rotation ticks, each row followed by its count of ticks:
The counts run from 0 to 200.
[ -7  -1 -14 -30  30 -20   8  26 -23 -10  25   6 -10 -23   8  11 -31  -4
  16  27  15  11 -18   7   4   4 -32 -28  -2   5   4  33 -41 -21  13 -31
 -10 -21   8  48  -1  28 -13   6   7  14 -23  44 -18  32  19 -41 -13 -41
  11 -20   4  34 -23  14  -9  16 -22  -5 -47  41   2 -16]  162
[  7  10  -4 -29  20 -26  12   8 -41   4   1 -24 -20 -35  33   0  16  -2
  50  29  24  19 -29 -17   7  25   1   5  -9  -5   5  -1  13  14  32 -15
   8 -18  27  43  -8   8 -37 -12 -11  33   0  28 -10  49  -9 -28 -23   4
 -18 -18  15  -9 -37  28   6  17   0 -24 -22  15   2 -13]  121
[ 16 -32 -28 -19 -21   7  19  -1 -29  22  10  -5 -22 -17  26   5  11  28
   1  35  -4  -6 -17   0   4  29 -20 -29   9 -36  20  23   3  15  14 -25
 -11  22 -14  12  33   2 -43  23  19  43  -4  53   5  -4 -17 -40 -35  15
 -31 -17  11  -8  -9   1   2  11 -27 -16  -1  29  -8  -6]  194
[ -5  12 -22 -25  32  16   0  17  -8 -16   9  -7 -32   8   2  -5 -25   4
  25  28   2  35 -32  14  29  37 -13 -35   0 -19 -17  21   3   0  -2 -10
 -32  -1  18  29 -15  18 -14  21  -3  34  14  44 -19  17  15 -37  -8  15
  -8  10   2  19 -22  -5   1  -4 -58 -12 -58  12  20 -26]  25
[ 40  -9  -6 -27  28 -17   0   6 -33   8  33 -15 -11 -35  22 -21   8  22
   0  37   4   9 -23  -9   4 -21   4 -19  29 -22  21   8 -34   4  -6 -17
 -29 -10  -3  17   0  12 -28   9   0   9 -19  37 -27   0 -29 -45 -28   6
 -21   1 -18  41 -24  20  24  11 -48 -13  -2   9  20  15]  186
[ 15 -14 -43  -2   2  13  -6 -12  -5   9  30  10 -11   4  35   0 -29  11
 -10   9  -6  18  -7  15  25  40  -6 -36  24 -20  -6   2  -1  -1  21  -5
  -5  -3  -3  27   5  17  -4   7   5  64   4  33 -13  -8 -26 -49 -24  -8
  -9 -11   2  39 -39  -9 -17   4 -50  -2 -33  19  10  -8]  197
[ -7 -13  -9  -7  20   7 -21  17 -45   4   3   1  17  -8  27 -16  11  24
  22  16 -10  13 -70  23  16  16  24 -16   0 -53 -12 -26 -10   8   6  11
   5 -18  -4   4  -1  53 -29 -23 -18  30   4  13  10  12 -23 -21  -4  -8
 -30 -11  -4  14 -50  22 -23  -3 -26   2 -35  30 -16 -34]  130
[ 16  -6  10 -34  41   9  -8  20 -30 -13  24   3 -15   0 -24 -22  32  24
  17  14  13  23 -58  -2  19   2 -19 -23  17 -27  -3 -36   2  18  -6  23
 -37 -17  -4  17  -4  18 -37 -20  -1  37   3  20  -7  -9  15 -20 -26  26
 -41 -16 -13  10 -30 -10   4 -17  -4 -16 -26  28  23 -21]  144
[  9 -17 -33 -18   8  -3  -8  27 -33  24  26 -26   1 -46  -3   2 -21  17
  16  18 -16 -10 -15  36  20  37 -28  -7   7 -38 -17 -38 -24 -18 -10  -4
 -15  25   8  14  -6   1 -23  -7   8  41  14  31 -10 -14  11 -29 -47 -23
 -19 -15  -9  14 -33 -10  24   2 -15  10 -19   8  10 -32]  65
[ -1   0  -3 -10   2   2  12  12 -17 -35   8  12 -23 -18  11  19   0 -12
  11  18   7  27 -37  -3   7  21 -28 -22  26  -2   1  28  -7  10  14 -15
  -5 -41 -28  43   2  21  -7  15   1  43 -35  36 -41  27 -21 -47  11 -26
  -6 -31   0  43 -17  16 -22   0   4  -3 -57  28   6   9]  17
[ 16  -6  -8 -40 -20  28  15  26 -30 -34  10   5 -46   8  -2 -10  -8  -8
  11  12   4  -8  -6  -2  17  19 -23 -18  10 -20  -4  17  13   9  10 -27
 -35   7 -12  44  -2  -2  -7  24  -7  52 -34  35 -38 -27  10 -47  -1  37
  -7 -26 -10  51  -7 -19   8 -25 -27   0 -24  21  19   1]  46
[ 12 -15  -6 -18  -3   8  30  -8 -45 -17 -11   4 -20 -10  17 -10  24  33
  19  18 -22  10 -44   0  10   8  -3 -41  25 -34 -10  -8   0  11  13  -1
 -33  -2 -12  14  20  25 -34  24  -1  51  -2  39  -3  13 -19 -38  -5  13
 -49  -5   6   4 -14   0 -18  -8 -10 -34  -2  37   9 -15]  21
[ 20 -23 -15 -27   4  29  -8  23 -29  12  26  -8   5   3  11 -12 -12 -20
  -5  18  13 -21 -20   6   7 -11 -19 -12   6 -33  31  24 -16 -24  -1 -22
 -21   6   3   6   8  25  -4 -19   6  39 -11  40 -10 -30  31 -62 -28  -9
  -3 -15 -24  32 -23 -12   5  -9 -33   8 -52  20  -4  15]  183
[ -7   0  -2  -8   0   6  16  11 -46 -22  60  -4   3   7   8 -22  26  -9
  16   5  15   0 -32 -16  -4  11   8 -35 -13 -45 -13  14   1  14  16 -26
  -4  -1   4  23 -14  37 -33   2 -17  33 -45  32 -15  -1  -2 -14 -39   9
 -16 -65   2  18 -36 -23 -13  20   1  10 -44  14 -10 -30]  152
[-30 -19 -18 -22  14  -3  -4   3 -15 -11  18  -3   5  -7  26   3 -15  -4
   7  30  22  -8  -3  -4 -12  11  -2 -16  16 -23   7  50 -42   9 -12 -14
 -13  -7  12  20 -35   0 -17   8  26  18 -30  36 -51  -2  11 -14 -20  17
 -15 -25 -28  36 -47  -9  10  13 -57 -17 -41  10   1 -11]  177
[  1 -36 -39 -20   7 -29  -5  12 -14  13   1  -5 -13 -32  14  12 -24   3
  12  51  17  10   1   1   0  22 -21  10  29  24  -6  17 -30   6   1 -24
  -4   2  15  51 -15 -34 -27   3  25  21 -11  30 -51  -6  13 -19 -38   1
  -4 -32 -26  32 -43  20  27   2 -35 -28 -12  10  -6 -23]  69
[ 17  15  -1 -30  21   4   3  24 -47  -5  41  -9 -14 -23  -7 -22  15  39
  20  19   9   2 -41  20  25   5   0 -41  12 -40  -3 -11 -27 -15  13 -11
 -19   3 -11  14   1  37 -25  22 -25  -3 -12  34   5 -13  -8 -38 -25 -17
 -18  -1  15  13  -7   8  -6   8 -22   1 -24  24  28 -13]  159
[  1 -14 -45 -11   3 -19  -7  11 -30  -9   0  -2  -9 -34   1   5 -28  14
  11  48   8   3  -7  -1  36  17 -25   0  37  16  11   0 -34   0   1 -26
 -13  12   1  43 -17 -27 -16   7  12  11  -2  17 -55 -15  -8 -32  -1  -5
  -5 -23  -8  39 -46   9  24 -11 -30 -33  -4  18  17 -10]  68
[ 12   4 -35 -30  23 -19   0   7 -32  11 -13   0 -29 -24  16   8 -20  20
   9  18   5  28  -8  -1  11  32   4 -32  -5 -16  14   7 -12   4  -7  -3
 -32  23  17  12  -3 -13 -34  20   1  11  12  42 -25  20 -11 -38 -34  17
 -18  15   5  22 -18   9   9  10 -66 -25  -1  16  11 -20]  200
[-11  -8 -17 -20 -11   9  26  20 -43 -17  -5 -27  -8 -32   1  29  -6  16
  24   0 -10 -15 -25  14  10  28   5 -37  -7 -28  -6   9 -34  22 -11  -6
  -7  -5  24   7 -18  17 -36  20   3  16  -2  28 -13  14  -2 -14 -37 -17
 -21 -20   2   3 -33 -14   2  14 -11  -6 -37  20 -14 -47]  29
[ 31  -8   9 -32  -4  34   0  24 -31 -18   7  -2   6  -4 -11 -12   8  -3
   8  10  19  -1 -55 -17  10   2  -4 -34 -20 -25  32  21  -5  -8   2 -28
 -14   2   5  -8   4  37 -18 -20   7  38   4  24  -4   2  21 -68 -28 -13
 -14 -24  -2  16 -20  -9 -20 -23 -22  -2 -58  23   2   8]  9
[  1 -19  30 -47  -5  -8  -9  26 -41 -19  -9   5  -2 -13   8 -28  19   5
  34  61  23  28 -47 -27 -13   7  -7  15   1 -16  23  17  16  -9 -11 -21
 -17   5 -19  15  -7 -14 -40 -20   7  38 -22  21 -21   0 -23 -27  -6  36
 -38 -33  12  10  -9  33   4 -26 -21   0   4  13   1  10]  113
[ 14   1 -41 -24   7  -3   4  12 -36  11  10 -12 -22 -16  36  -8 -41 -21
  15   3  10  13   1  13   9  18  15 -30 -17 -18  -2  11 -15  -4  30 -41
 -10  14  12  44  -4  10 -15  21  -7  20 -24  31 -32  24   8 -42 -20  -3
   8  -1 -13  46 -28   5  15  23 -45  -4 -26   0   5 -20]  54
[-10   4  13 -32  38 -34  -6  36 -32 -21 -19  -2  15 -36  -3  -3  -6   0
  21  33  12  38 -54  -2  -9  -2  -2 -14   1  -4 -13  -3 -40  -8  -6   3
 -19 -29   4  36 -19   1 -29  -9   5   0  -5  19 -18  43  -6 -16 -11 -15
 -12  -5  -3  22 -43  33  -9   2 -15 -23 -21  34  10 -31]  135
[ 19   2   8 -42   8  36  -6  33 -33 -25  -2  -2 -13  10   4 -14  11   3
   7  13  35   2 -51  -5   7  -9 -15 -22  -5 -25  27  13   3 -14  -9 -13
 -38  -8   5   6   8  29 -12 -24   1  29  -5  26 -11   5  13 -73   2  -4
  -8   4 -12  27  -8   5  -6 -28 -38  -5 -49  16   6  18]  10
[ 18 -19 -37   1  17  28  17  -7 -17  -7  17   4  -3  10  19  12 -10  14
  14  14  -6  13 -45  22  24  25  -6 -32  26 -25 -13   3   2   8  15 -16
  -2 -28  16  32   5  47 -14   0   1  48   6  38   2   2   1 -38  -9 -23
 -26 -19  -3  13 -34  -6 -21  -4 -12 -23 -62  34   6 -27]  23
[ -4 -11 -27 -25   0  25 -48  25 -42  -6 -35  19  22  19   7  -8 -15  14
   5  22  20   3 -50  -3  30  21  -1   0   8 -21  22 -19   6  -2  -5   0
 -16  20  -8   0 -24  17 -22 -19  -1  34  17  -3 -22 -19  -4 -42 -12   7
 -20 -13   0  12 -48   5  -6 -31 -51  -5 -28  16   5 -24]  103
[ 35 -14 -10 -22  18  28 -10  28 -41 -20  12  -4   1 -19  -4  -6  -4  12
  -5  -2   2  -3 -54  22  24  11 -14 -23  37 -30   1 -18 -38   0 -16   0
 -30 -21  -8  -2   7  25  -8 -20   5  27 -11  19 -27 -29  -1 -40 -27 -13
 -15 -11 -40  56 -44  -1  -8 -22 -23  -9 -29  26   8  -3]  37
[ -8  17  10 -42  38  -6   2  25 -45 -27   8   0 -36   6   9 -11  25   8
  24  25  48  -4 -38 -19   9  -4  -6  -7   6  -6  14  29 -12  37   2   9
 -18 -18   6  29  -9  12 -33  11  -6   9 -10  23 -42  10  17 -23   4  37
 -18  -7  -3  15 -36   0   6  15 -28 -23 -20  32   7 -14]  149
[ -6  17  -7 -30  44  -3   4  12 -22 -27  -5  -6 -40   0   8  -2 -20   7
   9  20  -7  46 -33  18  19  18   5 -44  12  -6  -6   2 -15  -6  -6   6
 -31  -5  18  22 -14   8 -24  31 -10  26   9  40 -33  42 -11 -28 -11  20
 -21  14  -5  34 -27   1   7  -1 -58 -21 -28   4  21 -24]  26
[  7 -41 -45 -36 -13  11  -6   7 -32  17  -8   1   6  16  30 -12 -16 -18
  15  41  15 -18  -5 -15  15  19 -12   6   3 -11  19   8  13  12  17 -35
 -13  27  11  24  -7  -4 -21 -14  13  53  -4  16 -27 -27  29 -39 -26  21
  -6 -22 -16  16 -53 -23  11  -6 -40 -19 -18   9 -11  -9]  75
[  7   1  -9 -25  -2 -11 -31  31 -50 -15  -5   1  24 -53  -5  19  10   5
  -4   0  26   1 -45 -22   8  15   6   0  -5 -14  23 -12 -16   9 -16  -2
  -4 -15 -19   4 -23  20 -37 -45   1  15   6  -5 -54   3 -28 -29 -32 -16
  -9 -37   7  33 -43  28  -7 -23   3   4 -23  18  -9 -21]  109
[-13  -7  12 -33   1   2  32  -1 -20 -16   4 -15 -36 -13  18  -2   0   4
  37  23 -13  24 -21   3 -14  21 -25 -16  -1 -27 -12  28   5  -4   4 -16
 -19 -19  -1  35  12   8 -17  18  11  65 -24  65  -2  27   5 -35  -5  13
 -34 -18  -7   0   0   2  -6   5 -12  -8 -37  28  -8  -4]  19
[ 54  -6 -12 -14  22 -20  10   6 -35  22  46 -26   4 -45  20   1  11   7
   3  28  10  -3 -14 -10   3  -2  -3 -24  28 -19  30  13 -35   9   4 -20
 -16 -11   2  10  -9  15 -36   1   6  13 -12  44 -22   2 -27 -36 -55 -14
 -16 -17  -2  28 -31  15  15  22 -27 -17 -15  13   9   8]  187
[-12 -33 -24 -15 -10 -13  -4   2 -35  18 -19  18  24  -4  13  -8   2  -1
  18  28 -15  25 -17 -27 -10  30  15 -17 -11 -30  -7 -22   9   3   5  -4
  -7  16  -1  12  -6  -3 -41 -27  22  62  -7  23  -9  29 -24   1 -41  21
 -34 -36   3   7 -58   4   9  -3 -30  -1   2  13 -25 -43]  100
[ -8 -23 -17 -20 -11  -8 -12  18 -32 -15  18   3 -14   2 -13  -5  11  19
   5  10  -4   0  -1  -8   8  30 -11  -3  24 -25  -1 -17  -1  18 -16  11
 -33  24 -19  13 -11 -11 -39  12  12  39 -18  22 -42 -39 -21 -20 -55  43
 -21 -44 -10  20 -26 -10  18 -11 -22  -2  15   2   0 -35]  72
[  9  -7 -42 -20   1 -28 -10   2 -41  18   7  -6   0 -52  26  13   6  26
  21  27 -11   3 -24  -8  32  42  -7  -1  18 -11   7 -33  -2  -1  19  -6
   8   5 -13  31 -13  11 -36   0  -6  24  15  17 -30  18 -48 -27 -27 -15
 -13 -18  18   2 -44  32   9  -8 -16 -21  -9  22  10 -24]  94
[ 22  14  -6 -43  30 -22   4   5 -38   5   1 -19 -18 -29  40 -11  15 -17
  39  37  19  27 -31  -9  14   6  -5   2  -6   1   5  -8  20  -1  26 -13
  -8 -13   3  52 -16  12 -24 -10 -19  50   0  17 -20  46 -20 -38   6  12
 -20  -9  -2   8 -41  30  11  -1 -21 -19 -21  15   0   6]  120
[ 28 -28 -27 -22   2   0  29  -5 -43  12  -2  -9 -22   2  43 -10   5 -12
  22  24   1  -4 -21  -7  -3  -8   1 -26  23  -8  -6  14  -1  26  23  -8
 -24 -10  13  36  22   3 -11  14   3  59 -36  48 -21 -11   3 -41  -9  31
 -14 -11 -26  38 -34  -2   1   6 -34 -27   2  15  -4   1]  48
[-23 -11  10 -38  26  -6   7  32 -31 -21  15  -3 -31 -26   0   3 -24  11
  20  23  13  15 -12   9 -12  20 -38 -20 -11 -14  -2  40 -35 -16  -2 -15
 -16 -12   0  43  12   4 -26  21  12  10 -18  53  -9  30  27 -29 -18 -12
  -7  -5  -2   9 -11  19   7  15 -23   8 -35  39  16 -25]  163
[ -9 -37 -35 -10  -5   1  19  -8 -36   6  18   8  10 -25  11  -4   4  21
  11  34 -26 -17 -13   6   7  15 -39 -32  28 -26 -17   0 -27   6  22 -36
   2   1   2  27   0  37 -14   6  18  39 -15  39  -1  -7   1 -17 -17 -10
 -41 -41   2   0 -33 -22  -9   6  -3 -13 -32  46  20 -28]  167
[ 17 -37 -19 -23   3  -4 -11  34 -33   3 -21  17  -3   1   3 -18 -43  30
 -13  43 -21  30 -22  18   4   8 -21 -13   8 -11  -8  -1 -19 -22  -3 -10
 -32  15  -3  27  30 -10 -10   9  20  30 -21  34  -5 -17   6 -35 -19  17
  -2   3 -13  45 -15  25  -4 -15 -48  -8  11  18   3 -23]  62
[ 25   6 -31 -15   3  -4  -6  22 -39  14  44 -18   6 -28  16 -12 -14 -11
   8   1  13  -5 -16  -9  23  22  18 -18 -15 -17  23  -9   3  -2   8 -32
  -8  25   8  13 -14  19 -33 -16  -6  19  -8  15 -40  -9 -22 -22 -60  -4
  13 -37  10  38 -36   5  18   5 -26   9 -30 -21   0 -17]  80
[ 25 -23 -30 -17 -23  10 -20  30 -42  10   4  29   5  -5  11 -12 -11  17
  -4  36  -9  16 -40  -5  19  24  -9  -9   8 -20  21  -8   6 -15  30 -17
  -3  12 -36  17  18  17 -29 -11   5  32 -25   7 -24 -32 -42 -47 -26  -4
   0 -26  27  35 -20  38 -11 -19 -15   6   2  17   9  -4]  88
[  1 -12 -20 -27  39 -17  -3  -9 -23  16  25 -17  -1 -22   4 -12  10  10
   6  19  -4  16  -6  -4  12  -1 -14 -41  14 -21 -14 -19 -32  -2  -9  -1
 -34  -4  24  24 -16  -1 -20   5  17  38   8  47 -10  27  10 -18 -43  13
 -31  -7 -16  26 -61 -18  29  20 -35 -23 -23  16  18 -17]  172
[ -5  11   2 -53  26  10   8  24 -46 -22   0  -5 -22 -12  15 -10  22  -8
  30  27  46  -9 -33 -21  21  -2 -17  -6 -10  -4   6  23   1  26   8 -22
 -21 -11  23  38 -19   2 -24   6 -10   1  -7  20 -29  10  50 -45  -7  18
  -2 -16  -2   5 -24 -16  14  13 -24 -22 -34  26  10 -12]  148
[-27 -11  20 -26  32 -22  -2  36 -33 -16   2  -6  11 -49  -8   6  -2  10
  22  19   6  21 -49  -1 -16  15 -13  -4  -4 -23 -14  -4 -44   5  -9   2
  -2 -38   0  27 -12   8 -39 -21  10  19 -10  21 -10  37   9  -6 -28 -14
 -22 -21  -9  11 -41  19  -6  11  13  -2 -23  39 -11 -40]  136
[  8   8   2 -24   5   6  12  23 -28 -44  12  11 -32 -17  -4  20   8  11
   7  10  11   7 -40  -8  31  24 -17 -39  22  -8   9  20 -13   2  16 -17
 -17 -33 -22  31   5  35 -24  10   0  23 -19  29 -40  18 -24 -52  -6 -19
 -10 -37  18  31   0  19 -16 -10   5 -21 -40  36  15  -4]  16
[ -4   8   0 -16  27  12 -20  23 -34 -13   6  -5  19  -8  -2 -19 -30   4
  38  25   0  21 -56  16  25  30   2 -17 -13 -25 -19  -6  -3 -23   3 -33
  -1   3  18  23 -30  36 -15  -5 -18  10   9  18  17  19  -1 -29 -13 -24
 -15 -15  13  -2 -28  -3  -5 -12 -23  -5 -59  11   9 -27]  132
[ 12 -15 -45  -4 -14  18 -10  -7 -23   8  19  22 -12  11  20   8 -11  31
 -12  19 -11   5 -21  10  27  37  -7 -38  49 -25  22  -4  -1   9  10   3
 -15  -6 -19  18  15  29  -6  12   0  46  -1  40 -16 -21 -35 -61 -25   8
 -17  -6  -3  27 -25   9 -16  -3 -30 -10 -24  36   3 -10]  196
[ -7 -17   5 -27  -4   1  14  20 -36 -19  31   7  -3   3 -11 -23  10   6
  -2  21   6   2 -11 -28 -13   1   8 -37  -7 -31  16  30 -29   7 -20 -18
 -37  15  -3 -10  -8  -9 -42  12  19  16 -27  54 -28 -15   3 -18 -50  41
 -26 -33  -2  28 -17 -23  14  12 -38  -6 -13   4  -4 -22]  179
